(in the rows, 128 means zero)
Each path below is one point turned by a fixed rotation once a step. After each direction that follows a path, write how fast that rotation turns it, in deg/step (0 if it stays still).
Each turn is a multiple of 5 degrees from 10 to 175, or 0.
Each row of a path follows its step; steps can be skipped.
Path 1:
step 1: [124 126 127 114 130 138 128 129 133 133 128 124 143 106 133 128 120 121
 141 142 123 144 135 127 122 121 120 134 117 121 124 129]
step 2: [138 124 139 127 138 135 131 124 132 121 136 130 119 131 136 123 136 128
 138 149 132 130 132 125 140 123 133 129 127 109 115 116]
step 3: [135 115 120 123 132 133 134 123 132 120 146 126 134 140 119 114 131 127
 138 129 136 129 149 134 121 134 132 129 119 130 123 141]
step 4: [127 121 138 124 125 128 129 119 135 127 138 118 124 140 139 148 120 140
 135 132 127 131 132 139 115 135 111 124 124 124 120 130]
step 5: [141 127 128 136 134 127 136 139 124 128 119 125 120 137 142 128 132 119
 118 137 134 134 142 143 117 120 120 124 114 123 137 127]
step 7: [130 132 139 135 139 130 148 126 118 139 123 126 123 131 125 123 127 129
 148 139 113 118 134 128 124 128 124 112 132 130 120 123]
step 8: [123 120 132 122 132 137 131 146 121 119 129 117 104 134 113 123 126 132
 135 135 134 134 131 128 128 136 131 119 124 137 137 136]
step 9: [118 126 133 130 135 128 116 140 141 131 136 130 121 131 137 118 111 142
 126 131 110 122 141 139 120 132 126 127 137 135 134 130]
step 10: [122 124 108 134 118 123 139 144 131 135 126 121 120 121 134 129 119 127
 126 135 125 135 139 136 141 127 118 110 131 122 126 121]
Speeds:
[132 131 131 124 125 131 128 133 122 130 124 129 131 125 131 123 131 125
 131 127 128 129 127 125 126 130 127 128 131 124 123 126] => 70
[127 129 134 128 127 132 125 127 132 130 129 127 134 126 125 124 125 133
 126 124 133 128 132 129 127 124 128 126 128 133 127 129] => 130
[120 125 128 131 128 128 129 127 126 129 127 131 133 124 132 131 128 134
 134 127 126 124 128 127 127 129 125 126 126 124 129 128] => 130
Path 2:
step 0: [124 133 114 145 132 136 120 135 119 146 132 134 131 120 138 137 122 119
 121 130 125 117 135 130 130 142 133 120 134 138 128 116]
step 1: [129 138 129 126 134 138 135 136 119 122 125 118 138 129 129 131 129 116
 142 122 126 121 134 131 115 126 140 121 141 151 135 134]
step 2: [115 133 123 116 125 121 140 128 111 133 133 120 133 102 130 135 130 128
 127 134 121 129 133 118 125 122 140 136 135 122 138 131]
step 3: [121 127 122 122 128 134 132 134 114 152 129 131 131 134 129 138 113 121
 109 135 125 125 131 137 125 136 136 119 138 129 124 118]
step 4: [139 136 137 127 127 136 144 124 127 137 126 117 122 133 125 126 130 118
 136 136 120 122 134 133 119 121 135 113 146 141 131 140]
step 5: [133 133 113 122 122 123 135 120 122 133 124 128 126 107 129 132 131 112
 134 147 115 134 137 123 122 127 134 130 125 115 137 131]
step 6: [128 118 128 119 133 144 132 131 118 139 120 134 134 134 122 134 117 117
 121 129 128 132 146 136 119 148 135 123 128 117 130 123]
step 8: [149 130 117 126 119 118 127 135 114 137 135 138 126 105 122 127 134 114
 128 137 125 133 125 128 123 131 132 125 123 120 124 131]
step 10: [129 132 133 139 135 131 129 121 116 135 118 127 136 115 120 118 145 133
 132 132 144 130 139 134 124 121 126 119 144 130 141 136]
Speeds:
[128 126 127 131 127 128 131 126 129 130 132 131 133 135 131 131 128 128
 130 123 129 126 125 129 123 131 129 122 128 124 131 125] => 125
[133 132 128 127 125 128 124 127 125 131 129 132 126 128 128 130 127 130
 126 128 124 128 127 126 127 131 127 136 129 126 131 120] => 125
[133 124 129 125 128 134 127 135 125 125 127 127 130 133 132 125 125 128
 128 126 123 131 130 130 126 125 127 128 128 129 125 128] => 135
[127 131 126 123 132 126 132 125 134 131 128 125 128 133 131 126 127 126
 122 131 123 131 129 127 124 128 127 129 130 126 129 130] => 35
Path 3:
step 0: [129 150 124 128 112 117 137 134 137 125 135 133 137 132 123 121 145 122
 131 129 138 138 130 126 125 123 140 143 118 126 130 133]
step 1: [139 134 132 125 132 130 126 126 133 133 142 122 138 125 129 136 125 121
 118 125 115 119 116 126 127 118 141 143 112 146 128 121]
step 2: [147 123 129 127 123 142 145 125 134 125 137 144 117 134 135 133 125 135
 125 133 132 119 132 134 125 122 127 142 140 142 125 130]
step 4: [123 128 125 125 136 132 141 136 131 129 109 123 128 127 122 143 118 115
 136 137 128 111 113 115 141 128 123 133 133 128 121 123]
step 5: [124 138 115 131 118 121 139 128 127 121 117 148 136 118 135 117 132 117
 137 141 139 128 128 125 135 112 133 129 133 125 130 134]
step 6: [139 139 132 140 139 125 118 118 127 134 133 121 149 116 134 122 132 120
 137 123 121 127 126 125 144 116 134 138 122 125 127 129]
step 7: [137 130 142 119 125 152 131 119 140 124 135 129 132 128 132 139 130 129
 138 131 126 124 125 140 134 115 136 130 145 125 133 118]
step 8: [129 129 116 134 126 123 122 133 141 119 132 120 118 119 148 131 125 125
 125 116 123 122 147 141 121 118 129 128 145 128 130 129]
step 10: [109 134 129 119 121 117 141 131 135 110 119 134 136 124 118 135 130 131
 134 131 146 125 125 137 122 123 138 131 131 119 122 135]
Speeds:
[129 123 125 129 126 133 129 127 126 128 134 123 129 129 132 131 125 124
 129 126 133 128 132 128 127 133 126 127 131 128 127 125] => 70
[129 129 130 129 129 128 126 119 123 131 131 132 126 129 126 132 130 128
 131 125 126 128 129 125 124 125 134 128 131 130 126 128] => 70
[128 127 127 129 129 127 123 126 128 126 128 128 129 130 128 129 134 121
 130 133 130 135 124 128 133 129 127 127 131 131 132 129] => 55
[126 130 129 130 123 131 130 126 127 133 132 128 133 123 126 123 129 127
 123 128 129 130 125 129 132 128 133 129 127 126 128 125] => 65
Path 4:
step 0: [112 142 118 122 138 124 127 123 126 127 123 131 112 117 116 131 134 118
 126 141 132 143 129 130 139 131 143 120 123 120 128 132]
step 1: [129 126 129 130 124 124 125 128 131 127 129 126 143 120 106 129 116 104
 120 128 143 127 117 134 131 138 131 124 136 122 123 121]
step 2: [126 129 128 126 135 116 121 133 116 129 130 125 136 126 119 134 149 124
 136 136 125 137 106 140 132 126 131 142 123 122 119 129]
step 3: [115 139 113 131 144 120 129 128 126 134 137 129 123 132 128 125 125 108
 120 139 122 128 127 134 144 139 139 130 140 128 133 130]
step 4: [137 128 133 121 127 129 116 128 138 125 138 128 135 121 118 127 116 110
 115 140 130 133 113 127 133 117 143 134 123 115 121 127]
step 6: [117 133 126 121 133 113 131 137 130 115 135 121 139 142 124 132 119 110
 123 135 127 131 128 128 134 136 137 144 133 132 135 141]
step 7: [128 131 133 118 137 129 132 121 117 128 139 136 131 115 125 119 114 126
 122 133 126 133 107 125 146 118 134 137 124 123 121 140]
step 9: [116 128 129 124 125 116 123 131 132 115 127 132 139 119 111 122 121 125
 122 124 132 146 134 135 134 129 135 151 131 133 130 135]
step 10: [124 129 122 119 126 116 142 121 105 129 131 133 136 116 117 130 127 117
 128 138 122 137 119 121 137 129 124 121 125 122 125 143]
Speeds:
[131 130 128 121 130 131 128 131 127 128 125 131 127 124 125 127 132 133
 132 126 123 130 125 128 129 125 131 127 133 127 126 131] => 145
[132 127 131 129 133 128 130 123 126 126 129 126 125 126 125 130 125 122
 124 122 124 129 129 122 129 126 129 124 128 132 125 129] => 115
[125 127 128 127 131 131 128 123 130 127 120 128 128 123 125 126 130 126
 128 127 130 127 128 132 128 132 121 129 124 129 128 133] => 40
[132 134 126 129 131 124 126 124 131 129 131 131 122 128 130 123 129 130
 124 130 127 122 126 131 127 125 126 130 129 128 128 129] => 85
[132 122 128 125 130 126 132 131 132 127 131 127 130 124 127 125 124 126
 129 128 131 129 130 128 131 123 122 129 131 123 128 127] => 130
Path 5:
step 0: [127 126 128 138 127 115 138 105 123 132 122 122 122 134 128 113 120 131
 140 126 115 119 120 137 114 118 137 130 120 116 117 131]
step 1: [114 126 133 129 130 131 131 115 126 131 115 120 110 131 127 121 117 135
 106 125 115 135 117 122 129 122 134 128 136 143 139 130]
step 2: [131 123 131 124 125 140 117 127 147 125 125 121 114 146 129 140 115 113
 128 138 127 128 121 139 112 128 137 139 131 132 128 126]
step 3: [125 138 130 136 139 145 117 132 141 121 125 134 130 117 142 125 130 121
 119 120 118 133 122 112 115 134 130 136 113 127 119 118]
step 4: [130 136 109 127 113 133 123 130 143 124 118 123 117 125 124 140 130 135
 126 117 138 122 141 119 129 126 131 124 104 127 125 137]
step 5: [135 139 121 123 120 124 136 135 126 123 132 138 145 124 126 135 123 120
 116 131 116 122 146 120 136 137 151 130 127 136 130 132]
step 8: [124 111 123 133 129 135 130 114 113 135 125 129 141 129 124 137 126 138
 136 114 125 124 134 141 126 119 135 110 135 121 117 115]
step 9: [131 125 146 117 141 128 121 122 115 137 118 123 122 128 134 131 128 135
 120 120 127 130 126 133 137 134 139 120 137 111 150 129]
step 10: [135 121 140 134 133 121 117 133 134 123 131 122 110 130 140 124 120 122
 141 140 134 137 127 135 125 131 140 105 138 125 117 127]
Speeds:
[130 129 125 132 124 124 124 134 129 126 129 126 128 126 125 129 135 124
 127 127 129 133 130 127 125 129 131 129 125 129 132 124] => 45
[128 131 127 130 130 127 129 126 130 124 131 131 133 124 131 124 129 129
 129 130 123 129 128 130 124 127 133 125 132 131 122 125] => 145
[124 125 128 135 125 124 128 126 128 132 127 128 127 127 128 126 130 132
 127 126 131 124 127 123 126 128 127 125 122 130 121 130] => 100
[130 132 123 132 137 128 127 127 130 128 126 126 126 133 126 128 127 127
 122 131 127 130 127 129 126 130 126 128 125 130 125 131] => 35
Path 6:
step 0: [132 134 126 122 141 130 132 119 134 127 134 125 125 125 127 129 142 139
 119 121 112 131 134 111 120 127 138 130 128 130 143 130]
step 2: [124 123 123 127 125 133 143 118 121 128 121 124 123 121 119 123 141 136
 123 129 120 135 124 111 125 140 147 128 128 132 125 133]
step 3: [130 141 130 132 132 136 127 120 145 131 124 126 126 128 129 122 135 140
 128 117 113 139 134 133 138 141 137 136 125 134 126 126]
step 4: [140 123 142 132 132 129 132 114 130 124 119 141 124 128 127 123 135 146
 125 128 123 124 120 120 119 134 137 131 133 134 127 141]
step 5: [137 129 126 126 126 123 133 131 133 113 135 120 118 131 133 117 136 139
 122 127 119 136 136 126 132 142 144 133 135 139 131 124]
step 7: [133 122 139 127 123 130 139 128 140 124 133 130 124 123 135 111 138 133
 119 127 120 135 123 118 139 144 133 121 130 122 124 136]
step 8: [145 129 140 127 133 143 125 123 139 126 123 127 117 124 133 119 122 132
 123 133 118 125 142 124 122 138 131 132 122 140 134 124]
step 9: [138 122 131 128 135 128 136 125 134 113 138 135 137 121 127 124 127 142
 109 139 127 122 123 119 135 138 132 136 133 127 124 127]
step 10: [138 123 123 124 126 139 125 130 141 120 125 115 122 121 119 107 126 131
 123 129 124 131 136 112 126 131 135 125 131 121 128 122]
Speeds:
[131 127 127 130 131 135 133 126 123 126 125 129 129 129 125 131 131 124
 127 128 130 124 127 128 122 131 126 129 129 128 129 133] => 160
[125 119 127 130 128 130 130 133 127 132 131 123 125 129 128 124 129 128
 127 126 128 127 128 126 129 126 131 126 133 130 130 133] => 140
[132 131 131 128 128 123 127 129 121 132 126 130 122 127 130 126 127 125
 130 135 131 128 132 127 129 132 130 127 130 131 129 129] => 110
[125 127 133 128 128 133 128 131 132 122 130 125 129 123 129 126 124 128
 130 136 130 126 129 129 128 129 125 127 130 124 130 128] => 20
[130 124 128 133 129 128 128 127 130 126 127 128 130 131 128 133 128 131
 133 127 132 131 133 120 131 133 126 126 128 129 130 127] => 0
Path 7:
step 0: [118 121 135 138 116 123 138 108 113 135 117 123 134 131 129 121 114 118
 131 122 120 137 124 130 134 117 128 123 141 135 137 126]
step 1: [128 125 132 133 136 129 136 138 136 130 120 139 129 118 118 144 109 143
 117 115 120 124 120 136 118 132 115 126 132 128 116 126]
step 2: [115 136 124 127 133 131 129 137 128 130 139 113 122 125 133 140 131 146
 126 122 137 142 143 133 133 119 139 126 115 115 138 125]
step 3: [133 125 114 139 130 124 137 118 124 122 143 131 132 145 140 115 120 132
 138 130 121 139 140 116 133 135 116 138 137 126 123 126]
step 5: [131 125 132 131 125 118 140 139 134 133 121 131 127 113 109 120 120 141
 135 126 136 144 123 135 135 117 135 125 136 126 142 137]
step 7: [136 126 110 121 135 138 124 126 148 116 126 122 114 135 129 131 133 141
 134 123 139 126 141 110 131 134 130 129 122 130 119 122]
step 8: [118 128 116 115 116 117 133 126 135 125 131 123 141 135 124 112 135 110
 134 132 128 141 134 124 135 119 124 123 135 137 141 135]
step 9: [124 126 126 145 122 130 120 137 128 124 115 139 126 117 118 113 113 124
 129 124 123 115 117 135 134 135 126 135 137 143 121 136]
step 10: [127 131 130 131 121 140 134 129 135 130 122 121 111 117 118 132 135 141
 112 122 133 131 121 129 118 130 137 111 113 135 141 119]
Speeds:
[126 128 127 125 123 126 128 126 128 129 129 129 135 126 131 127 129 130
 128 130 125 126 131 120 132 130 131 133 129 133 127 131] => 80
[129 124 124 126 129 122 129 129 128 130 132 132 128 126 129 130 129 125
 128 127 123 130 127 128 124 134 123 127 127 129 134 127] => 145
[131 127 128 136 124 128 128 125 125 128 127 123 124 128 134 127 125 129
 131 128 125 123 124 126 129 131 124 128 127 131 127 125] => 120
